In the rows, 128 means zero.
Each path below is one point turned by a fixed rotation once a step. After each direction that follows a path, write how fast that rotation turns it, in deg/step (0 if it stays still).
Each turn is a multiple of 5 degrees from 10 to 175, or 0.
Each row of a path follows its step; steps can be skipped.

step 7: [134 131 127 129 133 128 119 130 133 128 129 123 135 129 121 135 129 124
 128 122 140 135 120 124 139 131 124 124 120 140 127 124 125 116 138 130
 132 119 132 126 127 139 130 121 127 122 130 126 132 127 123 122 121 130
 126 136 125 134 119 133 135 135 125 134 134]
step 11: [129 128 127 124 126 134 126 128 131 137 131 126 138 138 115 129 127 131
 124 125 137 133 125 129 137 131 122 124 132 128 130 119 131 122 138 133
 128 126 118 135 127 124 120 126 131 134 138 124 142 127 131 125 129 127
 122 136 122 133 127 123 118 134 132 121 138]
step 13: [135 134 129 126 130 134 130 129 129 137 124 134 131 133 137 139 132 119
 128 113 140 124 129 137 133 127 135 137 129 130 123 132 124 124 131 117
 125 128 131 130 129 133 123 128 134 122 130 132 125 116 119 126 126 131
 132 128 121 141 124 129 130 131 127 131 134]
step 17: [134 125 132 121 133 129 124 128 125 132 129 133 135 135 133 138 129 131
 125 120 126 131 121 137 147 129 123 132 126 129 126 130 131 133 128 127
 131 129 128 117 135 127 121 135 128 139 130 134 136 132 122 126 136 127
 122 131 123 134 116 128 129 132 122 130 139]
step 18: [131 135 128 128 130 135 127 126 138 125 130 122 133 136 127 125 136 143
 129 124 130 121 133 132 140 129 130 132 119 135 128 123 125 117 125 140
 126 130 122 135 127 133 121 120 128 126 128 133 135 140 132 123 128 121
 137 130 128 128 124 123 123 126 118 130 134]
step 23: [124 130 126 125 133 128 126 132 131 137 133 140 146 122 130 135 126 133
 131 122 129 131 137 121 136 127 133 135 131 124 132 120 132 127 130 131
 126 123 125 128 129 127 132 137 136 127 128 136 130 125 121 123 129 133
 120 128 121 133 135 123 124 132 128 121 142]
step 24: [142 135 130 121 122 139 123 119 132 129 122 124 138 137 132 134 122 137
 131 119 132 127 126 124 136 128 121 136 126 133 127 130 128 133 131 132
 128 140 129 125 128 124 119 130 136 124 130 134 127 125 129 124 122 125
 134 136 131 127 134 126 135 136 129 122 134]
step 25: [132 136 125 132 125 134 125 131 131 120 124 136 125 125 129 122 130 131
 127 121 128 131 133 137 139 125 126 135 128 143 129 127 125 122 126 120
 124 128 129 124 130 122 119 135 139 123 132 132 129 130 124 119 138 133
 137 135 126 135 123 131 127 124 121 143 129]
step 27: [140 129 134 130 137 137 119 124 143 129 130 125 137 120 123 137 124 134
 128 129 128 127 132 130 139 129 130 131 118 127 131 134 126 124 125 135
 129 127 128 120 127 122 134 127 133 127 123 132 130 136 124 127 126 135
 121 132 119 121 130 128 123 126 120 116 127]
step 28: [128 131 138 121 132 142 134 120 131 125 124 120 126 144 130 128 129 132
 126 121 135 137 130 134 132 130 124 137 130 125 124 130 126 124 126 114
 132 129 122 127 126 130 120 130 138 127 129 131 130 132 119 127 125 132
 132 127 117 131 129 124 134 121 120 123 132]
Directions:
[128 127 127 126 128 130 126 129 128 127 127 127 129 128 128 126 127 129
 127 126 128 130 129 128 129 128 129 127 127 127 128 129 125 128 127 132
 126 127 129 128 127 129 130 127 127 127 130 128 127 129 129 126 126 126
 130 126 129 125 129 125 129 128 127 130 127]	170
[127 128 127 129 126 128 129 131 126 126 128 127 128 128 127 128 129 127
 128 127 127 128 131 127 126 131 127 130 127 127 128 129 129 126 126 125
 128 127 128 128 128 128 128 125 130 127 128 129 127 126 125 127 126 128
 129 129 127 127 126 128 128 128 127 130 128]	115
[128 127 129 129 129 129 130 132 127 130 125 124 130 128 126 128 129 129
 128 128 128 131 129 128 129 126 130 128 129 130 128 129 128 129 129 128
 128 129 127 128 129 130 129 128 127 129 125 127 129 128 127 127 128 128
 127 127 126 126 126 129 127 129 128 128 128]	70
[126 129 126 128 128 129 130 128 130 131 128 128 126 127 130 127 129 127
 130 128 129 128 127 130 128 130 129 131 128 128 127 125 129 127 129 129
 126 127 126 129 127 129 129 130 129 129 126 130 129 128 127 127 129 127
 128 127 127 127 129 127 127 127 126 130 126]	145

step 0: [133 132 131 124 127 129 126 131 123 121 117 135 125 117 126 128 127 130
 128 134 125 138 133 124 133 121 133 141 126 125 119 125 119 124 132 136
 133 134 126 125 125 122 123 131 124 124 127 134 123 128 130 132 128 130
 128 132 129 130 129 123 126 130 131 124 122]
step 4: [128 135 123 121 129 123 131 129 135 129 130 135 135 118 132 132 127 122
 126 124 128 136 132 133 121 128 124 136 128 125 131 129 129 135 132 129
 127 132 125 123 129 117 126 116 124 131 130 134 135 123 138 129 127 131
 131 131 122 130 133 118 131 131 134 131 132]
step 5: [129 126 127 125 130 129 124 129 126 132 129 131 133 120 130 137 130 137
 123 129 134 127 142 132 132 124 130 124 131 119 134 124 115 129 134 127
 134 138 119 126 132 121 134 126 126 124 131 135 123 127 127 123 127 123
 134 130 128 123 122 128 131 124 127 128 120]
step 6: [125 121 130 127 132 128 131 137 128 135 125 132 133 119 129 131 130 142
 131 117 137 131 130 136 124 128 124 137 132 124 122 126 122 128 121 126
 128 128 125 120 134 126 124 124 127 122 121 128 131 126 133 138 131 133
 128 125 120 131 133 127 130 126 130 126 129]
step 10: [129 123 118 127 125 123 130 127 124 127 130 127 125 127 128 133 122 122
 133 117 131 126 145 125 128 130 127 137 122 123 128 127 120 132 124 129
 128 136 123 131 127 122 126 132 121 119 126 128 132 119 126 129 134 124
 129 131 127 127 134 137 131 134 128 126 127]
step 17: [129 126 127 130 137 127 126 130 117 126 118 132 128 121 129 132 123 136
 127 130 124 124 134 128 125 122 125 131 133 124 125 126 118 123 131 124
 129 136 129 136 121 118 122 122 129 127 131 140 131 123 135 129 135 125
 137 130 127 126 127 132 126 130 126 127 129]
step 24: [122 133 126 116 134 133 123 131 124 134 125 137 126 124 134 135 125 137
 126 124 129 127 144 133 125 126 136 134 123 124 122 134 130 128 126 126
 134 128 123 127 133 126 131 117 121 119 123 129 129 128 127 127 131 130
 129 125 128 126 131 130 133 123 129 130 128]
step 25: [128 127 125 130 127 123 125 134 134 133 132 131 132 124 130 136 127 132
 127 128 130 128 130 128 127 130 126 143 129 126 125 126 120 130 132 129
 123 142 124 122 127 133 129 120 124 133 125 140 135 122 136 127 132 123
 126 128 122 132 136 122 136 132 130 128 132]
step 27: [123 125 122 130 135 125 132 136 127 128 128 130 135 118 143 130 121 127
 136 121 133 132 132 130 123 126 129 139 120 126 126 129 121 132 126 128
 133 128 123 124 132 123 125 127 122 126 129 127 134 125 126 136 133 130
 128 121 127 136 134 126 128 128 133 131 122]
step 29: [126 125 128 123 129 128 129 129 116 128 127 129 127 120 134 125 126 134
 128 115 135 120 136 127 128 130 133 140 135 125 131 125 123 131 128 118
 125 131 127 127 128 123 127 129 124 126 136 126 130 126 136 129 137 131
 129 129 122 126 133 130 118 133 124 117 129]
Directions:
[129 126 131 128 129 127 129 128 129 129 128 126 128 129 128 127 127 128
 126 126 128 128 130 127 129 128 128 127 125 130 127 128 131 129 129 130
 125 129 129 126 128 126 129 128 130 130 128 130 129 126 128 127 129 126
 128 130 128 126 130 127 129 130 129 129 128]	120
[127 129 127 127 128 129 129 126 127 129 127 128 128 128 127 128 129 129
 130 127 127 125 131 127 128 129 128 126 127 129 126 127 127 129 128 128
 128 130 129 129 126 128 127 128 127 125 129 127 129 128 126 128 130 127
 132 128 128 125 126 130 127 125 127 130 129]	155
[128 127 129 126 128 128 127 129 126 127 126 129 130 128 130 125 128 130
 127 128 130 128 127 130 128 126 128 128 125 129 125 130 128 128 127 130
 129 128 129 126 129 130 127 128 127 126 125 129 128 129 125 129 127 129
 127 127 127 129 127 128 127 129 128 129 127]	120
[129 126 127 126 127 128 128 126 129 128 128 126 127 127 128 129 129 130
 127 127 130 129 127 129 125 129 128 129 130 129 127 129 131 127 127 128
 128 128 126 129 127 128 127 126 129 130 127 125 128 128 128 129 125 129
 128 129 125 126 126 129 127 127 129 126 129]	145
[128 127 124 130 127 130 127 127 126 129 127 128 128 129 128 128 128 131
 129 129 129 127 129 129 127 129 126 127 127 127 127 127 129 127 128 125
 129 129 129 127 130 128 131 128 129 128 127 131 129 129 129 128 129 128
 124 130 127 129 128 130 128 127 127 128 129]	95

step 1: [123 119 126 130 123 136 125 121 124 131 127 121 128 124 123 136 128 128
 123 131 134 122 129 129 125 130 126 125 129 123 123 120 130 116 116 136
 135 121 135 125 126 133 121 137 123 129 126 118 130 131 115 124 127 127
 128 129 132 129 125 126 131 127 122 124 122]
step 2: [133 123 128 137 126 127 129 120 139 131 129 129 120 130 127 128 132 127
 124 123 135 130 132 126 138 130 122 132 124 134 124 120 133 125 131 128
 128 137 127 129 132 136 125 138 130 129 134 123 133 134 133 121 127 130
 120 126 134 121 121 125 117 132 119 125 124]
step 4: [123 122 132 123 129 132 127 122 132 119 134 123 129 122 134 135 130 132
 131 132 126 126 137 130 128 131 120 135 129 130 122 131 124 131 117 128
 136 127 125 133 131 127 133 135 128 133 128 120 127 139 122 126 132 136
 129 125 125 118 122 137 132 129 126 137 128]
step 6: [122 130 129 127 132 125 129 109 122 133 135 122 121 123 115 135 133 133
 121 125 134 128 131 130 121 129 127 130 128 127 134 120 127 129 121 130
 123 130 119 130 130 124 127 128 132 123 125 129 130 136 118 122 128 121
 130 130 128 129 123 130 121 125 134 123 127]
step 7: [125 121 126 133 121 125 128 118 122 133 133 131 118 125 127 130 136 128
 128 128 130 128 131 138 136 125 129 129 121 119 128 121 123 135 122 123
 130 121 132 132 127 129 119 137 119 131 128 131 129 130 131 132 134 131
 121 124 122 120 119 132 126 134 118 128 131]
step 8: [131 117 126 134 123 134 121 124 132 130 123 129 118 127 121 127 128 128
 123 131 127 125 121 129 130 120 122 134 132 123 122 125 133 135 134 129
 135 122 124 138 125 133 137 131 126 135 130 120 136 129 124 119 132 128
 139 128 125 128 122 130 125 128 132 120 132]
step 14: [120 125 138 129 126 130 124 126 134 128 131 125 130 129 125 121 126 137
 127 124 135 129 124 128 139 130 122 122 128 119 129 118 137 123 122 128
 136 118 116 132 128 132 130 131 125 130 126 122 125 131 116 125 135 128
 121 125 128 122 125 131 125 135 129 124 124]
step 17: [125 126 130 139 128 130 128 127 130 129 136 131 117 120 134 135 132 123
 129 135 131 129 131 130 128 133 127 127 133 132 131 124 135 132 122 131
 132 122 125 132 124 139 125 130 123 129 135 112 124 134 122 124 132 128
 140 130 124 127 117 135 123 128 129 126 130]
step 23: [118 114 133 121 123 129 122 121 123 127 126 126 125 121 129 136 126 131
 129 130 128 117 126 122 135 130 131 131 125 133 128 122 124 122 117 124
 136 123 128 133 122 132 131 137 130 129 124 121 127 128 123 124 128 133
 127 124 122 126 126 132 131 136 123 122 123]
step 26: [119 122 130 126 125 129 132 124 128 126 131 126 126 122 123 129 133 126
 125 138 125 125 139 131 128 124 127 124 131 118 118 125 126 138 120 133
 136 118 127 137 130 134 127 132 119 131 125 129 133 137 119 124 131 127
 133 124 129 125 122 133 129 124 123 134 134]
Directions:
[126 127 126 127 127 125 129 126 129 126 128 127 128 129 129 130 129 131
 129 127 126 128 127 128 130 128 127 128 126 128 128 129 127 127 129 128
 128 128 127 126 128 128 130 127 132 125 128 125 128 127 126 128 129 127
 125 129 128 127 129 128 129 130 129 130 128]	40
[127 126 130 127 126 126 126 130 128 129 129 129 128 128 129 127 128 130
 129 126 129 127 126 127 129 127 132 125 127 127 129 127 128 126 128 128
 129 125 129 128 128 128 126 128 128 129 130 130 128 126 129 127 128 129
 127 129 126 127 129 130 131 128 127 126 128]	160
[128 128 128 127 130 128 129 128 126 128 128 127 127 128 129 127 129 129
 126 129 130 130 129 128 130 126 127 130 127 129 131 127 127 128 128 128
 126 129 130 129 129 125 127 126 129 128 128 130 128 128 129 124 128 127
 129 131 128 128 129 127 130 128 129 129 127]	115
[128 129 131 124 127 128 129 126 126 127 126 127 130 128 125 128 128 129
 127 127 125 127 129 128 123 129 129 128 128 128 126 127 128 126 129 129
 129 127 128 129 128 128 128 128 129 128 127 128 129 129 126 124 128 128
 129 127 128 127 129 127 129 128 128 127 129]	145
[128 129 131 129 129 127 128 128 127 127 130 127 127 129 126 127 128 128
 129 127 130 130 132 128 129 129 130 124 126 128 128 126 130 128 130 129
 126 128 126 126 128 130 127 126 129 126 128 127 127 129 129 128 129 128
 129 128 130 128 129 127 125 130 128 128 129]	95
[129 130 129 128 127 129 127 127 129 128 129 126 128 127 128 129 132 125
 126 128 127 127 129 129 128 127 126 126 127 124 129 127 126 128 128 130
 130 128 127 127 130 128 129 126 127 129 128 129 128 127 128 129 127 126
 125 130 127 130 129 130 127 128 129 127 129]	55
[127 130 127 126 128 127 126 126 130 130 127 128 129 127 126 128 126 128
 128 127 130 127 127 126 128 129 126 129 127 129 128 126 127 125 125 127
 125 127 129 127 130 127 127 128 129 129 127 129 127 129 127 131 128 127
 127 128 129 129 129 125 127 129 127 127 127]	80
